In the data rows, 128 means zero.
Here are some points, one per row:
[132  90 131 148 141 160 133 114 148 121 131 120 131 118 115 150 173 106 142 144 136 143 153 126  84 110 142 145 101 164 109 109 132 108 145 104 150 143 139 148 126 104 112 132 135 106 152 125]
[138 147 131 154 109 135 117 115 101 181 134 100 141  97 118 131 126 157 153 124 157 119 122 127 114 153 126 125 103 159 140 134 149 120 106 139  70 155  94 165 167 128 128 151 168 139 143  86]
[122 175 110 168 123 131 140 144 135 174 140  94 172  98  82 111 134 119 148 111 134 157 135 107 142 103  98 157 147 154  81 144 138 141 103 101 128 120  90 127 170 117 144 111 132  92 131  93]
[101 128 126 151 148 122 136 145 169 118 136  93 145 159 144 121 103 155 116 111 148 115 141 130 120 175 131 139 100 157  89 159 172 128 129 124  73 133 140 148 131 119 118 131 147 143 117 112]
[111 142 104 141 132 134 136 104 120 166 102 114 136 160 103 139 131 196 125  99 122  87 162 139 111 173 134 160 114 116 128 126  89 134 147 115 165 136 110 145 133 106 108 129 115 132 122 114]
[133 145 102  91 140 117 126 141 136  74 156  87 169 122 103 156 113 125 160 155 127 106 153 147  96 132 134 165 115 101  99 163 149 152 130 183 162  79 124 146 121 107 113  77 189 128 152 118]
[ 99 147 136 136  87 141 101 142 126 134 127  79 172 102 130 128 126 110 157 104 142 168 141 100 101 136 125 103  97 139 106 129 174 129 112 108 129 134 104 179 150 121 133 163 206 188 140  84]
[128 142 112 141 132 112 156 121 171  90 108 100 112 176 121 139 172 133 194 137 137 133 118 145 113 167 135 114 123 112 171 149 120 112 115 130 153 151 147 173 129 117 121 144 102  86 163 107]
[103 133 128 157 115 103 126 147 132 136  89 121 108 121 153 120 129 148 118 118 138 127 164 149 129 180 148 169 124 121 131 145 108  59 170 133 141 134 140 129 142 116 110 165  99 138 147 106]
[100 153 129 161 134 140 123 133 134 168  97 114 165 110 134 125 131 180 102 153 123 149 122 177 108 137 131 169 132 107 134 144 162 152 109 159 103 109 147 141 141 116 109 138 132 163 165 107]
[107 138 186 111 143 151 121 135 109 150  79  79 179 161 112 130 132 149 133 143 156 111 161 130 165 120 108 148 140 152 120 128 165  87 166 156 125 122 110 153 122  97 128  93 131 138 128 115]
[160 160 121 138 152 188  89 185 167 100 110 101 144 127 140 126 138 147 184 129 118 151 159 102 124 143 105 158 143 164 107 135 106 124 163 175 131 151 105 165  95  93 128 107 165 110 169  94]
[ 89 160 113 138 136 145 120 147 169  93 118 108 163 101  90 151 148 189 159 102 140  99 152 121 118 101 154 156  68 136 184 117 140 153 127 123 140 144  99 154  96  99 126 138 128 112 135  95]
[ 89 136 126 127 142 143 139 110 182 117 127  72 176  88 137 122 128 156 126 131 143  98 154 158 144 179 168 119  83 133 155 141 127 131 136 136 127 162 118 159  67 111  73 131 125 122 139 123]
[154 143 110 140 153  99 146 137 148 133  96  78 127 128 123 189 180 140 170 136 142 126 175 127  90 166 147 133 114 121 142  99 127 149 138 131 153 155 100 137 101 124 156 165 111  76 196 124]
[154 138 160 130 173 123 127 152 147 125 136 102 155 141  96 146 129 170 120 127 140 118 120  82 185 108 116 174 116 125 131 116 114 152 115 134 169 131 132 179 112 122 131 107 161 108 148  95]
[130 145 115 128 149 173 101 144 139 107 110  83 147 107  46 142 129 112 103 141 160 142 163 121 133 154 126 102 142 150  77 142 150  84 110 105 103 131 194 166 129 124 163 152 132 107 137 150]
[ 88 163 142  92 141 153 138 140 169 132 109  78 103 155 144 152 107 211 103 110 139  90 140 143 109 129 149 116 133 133 119 156 149 132 171 123 168 150 113 166  66 128 124 123 108 120 137 120]
[100 157 148 186 122 126 144 162 120  37 145  75 136  76 154 125 123 155 168  75 140 111 154  79 131 129 139 109 139 149 137 153 146 130 115 121 119 145 132 153 193 115  94 144 193 164 136 143]
[147 106 127 153 137 130 110 114 178  95  95 151 164 123 127 165 120 130 179 123 169 129 141 123 113 108 134 130 102 113 137 152 136 162 111 135 127 125 113 157 134  91 128 147 135 115 160 138]
[ 93 132  88 131 109 129 131 125 156 145 102 109 152 134 102 166 141 155 100 137 107 150 127 108 137 106 135 160 144  96  81 151 139 118 127 179 114  95 153 160 108  95 108  74 166 103 151 108]
[117 169  90 110 139 133 131 104 125 156 118  92 161 124 136 138 105 161 137  99 118 115 110 128 106 112 129 149  98 114 136 119 166 130 132 138 112 144 134 131 119 105 108 165 183 113 149 138]
[138 148 104 142 123 123 119 154 151 118 116  84 145 147 122 121 119 105 171 146 132 116 172 133 130  80 101 147 129 129  85 135 122 130 139 184 113 126 165 148  93  83 130 111 111  75 165 126]
[146 139 137 124 101 142 129 141 131 148 118  86 135 114 111 134 141 149 144 131 130  96 136 133 117 148 187 126 105 112 137 147 149 103  81  81 135 114 140 156 132  86 162 113 116 104 112 155]
[114 116 106 118 147 119 143 122 147 134 143 113 143  80 101 136 141 137 136 113 147 163 113 143 121 119 133 134  89 129 107 144 135 102 159 129 115 141 156 149 129  80 105  82 119 168 159 122]
[129 166 102 103 152 149 144 145  99 131  90 106 134 145 160 137 125 199 142 116 171 109 140 112 109 118 160 163 111 105 108 123 146 136 164  89 146 151  90 162 163 110  83 102  60 103 140  93]
[124 150  89 133 157 176 109 130 131 112 116 100 131 135 128 161 104 101 106 114 132 124 117 101 120 105 136 152 100 145 114 119 119 154  77 149 135 123  92 154 126  98 143 100 107 115 156 145]
[114  98 137 126 162 138  98 119 143 144  99 125 142 146 111 193 116 143 157 135 148 106 166 148 148 121 180 136 121 137 125 154 147 129  85 116 164 183 144 187 185 106 122 115 156 133 123 129]
[112 142 110 137 138 172 155  92 157 175 126 111 133 123 123 155 131 168 128  89 142 118 120 139 146 136 149 160  61 117 134 120 170 133 109 151 180 133 112 155 121 131 110 176 128 129 139 120]
[151 114 112 116 171 161 108 140 183 130 128  65 135 129  94 144 149 114 173 115 148 118 121 101  90  95 147 138 112 152 100 160 120 171 106 151 147 103 155 136 108  92  99 124 154  98 158  94]
[126 154 137 155 139 116 140 164 115 109 111  99 171 133 189 108 119 153 179 133 130 140 182  87  89 128 155 118 133 120 128 172 115  42 149 151 100 140 144 118  80 158 135 116 117 111 146 109]
[158 152  97 140 154 114 113 127 122 147 147  95 166 118 102 137 132 134  95  87 139 113 138  94 116 156 156  93 114 167 134 145 198 154 119 135 150 140 142 184  87 118  99 109 160 139 114 139]
[124 130 120 129 136 152  90 113 132 140  82 115 136  87 119 153 128 135 169 138 117 109 123 112  90 189 110 100  80 117  83  97 145 174  93 154 122 118 151 136 128 103 134 118 154 110 150 116]
[ 90 134 107 131 140 134 121 128  82 191 124 108 136 143  98 130 116 173 139 128 132  94 121 124 107 116 109 126  99  93 130  88 139 117 125 160 130 117  46 157  89 149 105 140 142 111 168 137]
[104  73  99 100 135 149 113 113 112 116 158  63 157 133 114 143 157 147 116 123 172 130 151 139 161 164 112 151 141 137 121 155 158 143 104 149 174 155 146 171  75 114 123 131 150 112 157 123]
[118 164 130 130 158 133 143 135 152  89 114  67 129 132 124 125 138 133 121 128 128 148 133 146  67 105 147  99 127  89 137 127 158 130 163 138 149 156 152 152 155 166 142 110  99  57  98  99]
[ 97 143 106 146 167 104 144 158  49 131 146  73 132 131 113 193 136 111 192 114 183 123 143  99  84 194 161 126  98 130 146 194 125 104 126 107 144 172 155 175  68 106 126 131 144  85 144 182]
[127 126 108 155 130 149 142 150  87 124 136  88 152 141 135 137 172 144 137 124 144 138 123 157 140 161 120  74 119 140 118 139 161 123 136 131 137 113 145 140 122 119 151 136 135  89 157 107]
[105 154 117 146 163 121 134 143  84 132 134  83 134  96 126 141 121 133 161 105 197 112 151  89  88 119 198  88 128 135  92 109 133  96 111 132 124 171 109 165  83  84 121 149 177 141 158 114]
[140  94  97 129 137 160 178 142 172 133 101 116 146 147 108 156 114 167 151 121  77 119 123 163 125 143 125 156 135 109 140 124 143 141 133 138 136 114 133 139 119 100 107 151  85 119 123  60]
[129 176 134  91 164 138 148 148 162  60 129  86 155 118  83 133 143 149 140 106 117 107 131 119 112  97 150 104  93 161 108 140 107 172  97 145 146 154 100 145  78 123 117 175 149  98 136 123]
[102 159 104 101 144 154 138 151 152 191 137 109 159 122 132 155 142 129 135 119 140  90 139 113  93 164 112 119 119 107 122 136 137 134 118 148 145 117 135 172 160  95 146 131 128 102 169  93]
[130 174 115 101 136 137 149 169 173 118 122  89 149 139 144 149 115 134 153 130 155 111 149 134 108 116 128 144 145 138 115 118 129  98 116 105 103 120 186 143  91 153  99  83  98  92  91 122]
[100 155 114 133 157 103 126 129 169  99 160 113 142 103 122 138 130 119 196 128 115 152 136 103 135  73 159 155 138 153 117 149 146 183 133 147 128 112 165 152 134  90 117 115 161 131 149 103]
[136 142 118 120 142 153 137 101  96 151 101 108 132 111 114 141 162 107 129 135 128  87 139 126 153  95 132 137 116 127 119 153 120 127 124 127 116 131 120 169  80 124 140 143 143 147 132  91]
These points spread out most along one direction. Take the direction at right angles to it along which they spread out most. Then take the direction at right angles to both along which they spread out most. Go by this last direction. Where along it does each point below lie, from 0 to 99? The average is 50, and the first point in the table lies past the average. One standard deviation of the points above along it is 16.
[ 99 147 136 136  87 141 101 142 126 134 127  79 172 102 130 128 126 110 157 104 142 168 141 100 101 136 125 103  97 139 106 129 174 129 112 108 129 134 104 179 150 121 133 163 206 188 140  84] 24
[ 89 160 113 138 136 145 120 147 169  93 118 108 163 101  90 151 148 189 159 102 140  99 152 121 118 101 154 156  68 136 184 117 140 153 127 123 140 144  99 154  96  99 126 138 128 112 135  95] 47
[124 130 120 129 136 152  90 113 132 140  82 115 136  87 119 153 128 135 169 138 117 109 123 112  90 189 110 100  80 117  83  97 145 174  93 154 122 118 151 136 128 103 134 118 154 110 150 116] 35
[ 93 132  88 131 109 129 131 125 156 145 102 109 152 134 102 166 141 155 100 137 107 150 127 108 137 106 135 160 144  96  81 151 139 118 127 179 114  95 153 160 108  95 108  74 166 103 151 108] 40
[101 128 126 151 148 122 136 145 169 118 136  93 145 159 144 121 103 155 116 111 148 115 141 130 120 175 131 139 100 157  89 159 172 128 129 124  73 133 140 148 131 119 118 131 147 143 117 112] 46
[104  73  99 100 135 149 113 113 112 116 158  63 157 133 114 143 157 147 116 123 172 130 151 139 161 164 112 151 141 137 121 155 158 143 104 149 174 155 146 171  75 114 123 131 150 112 157 123] 48
[112 142 110 137 138 172 155  92 157 175 126 111 133 123 123 155 131 168 128  89 142 118 120 139 146 136 149 160  61 117 134 120 170 133 109 151 180 133 112 155 121 131 110 176 128 129 139 120] 22
[138 147 131 154 109 135 117 115 101 181 134 100 141  97 118 131 126 157 153 124 157 119 122 127 114 153 126 125 103 159 140 134 149 120 106 139  70 155  94 165 167 128 128 151 168 139 143  86] 21
[118 164 130 130 158 133 143 135 152  89 114  67 129 132 124 125 138 133 121 128 128 148 133 146  67 105 147  99 127  89 137 127 158 130 163 138 149 156 152 152 155 166 142 110  99  57  98  99] 76
[132  90 131 148 141 160 133 114 148 121 131 120 131 118 115 150 173 106 142 144 136 143 153 126  84 110 142 145 101 164 109 109 132 108 145 104 150 143 139 148 126 104 112 132 135 106 152 125] 57
[117 169  90 110 139 133 131 104 125 156 118  92 161 124 136 138 105 161 137  99 118 115 110 128 106 112 129 149  98 114 136 119 166 130 132 138 112 144 134 131 119 105 108 165 183 113 149 138] 32
[160 160 121 138 152 188  89 185 167 100 110 101 144 127 140 126 138 147 184 129 118 151 159 102 124 143 105 158 143 164 107 135 106 124 163 175 131 151 105 165  95  93 128 107 165 110 169  94] 64
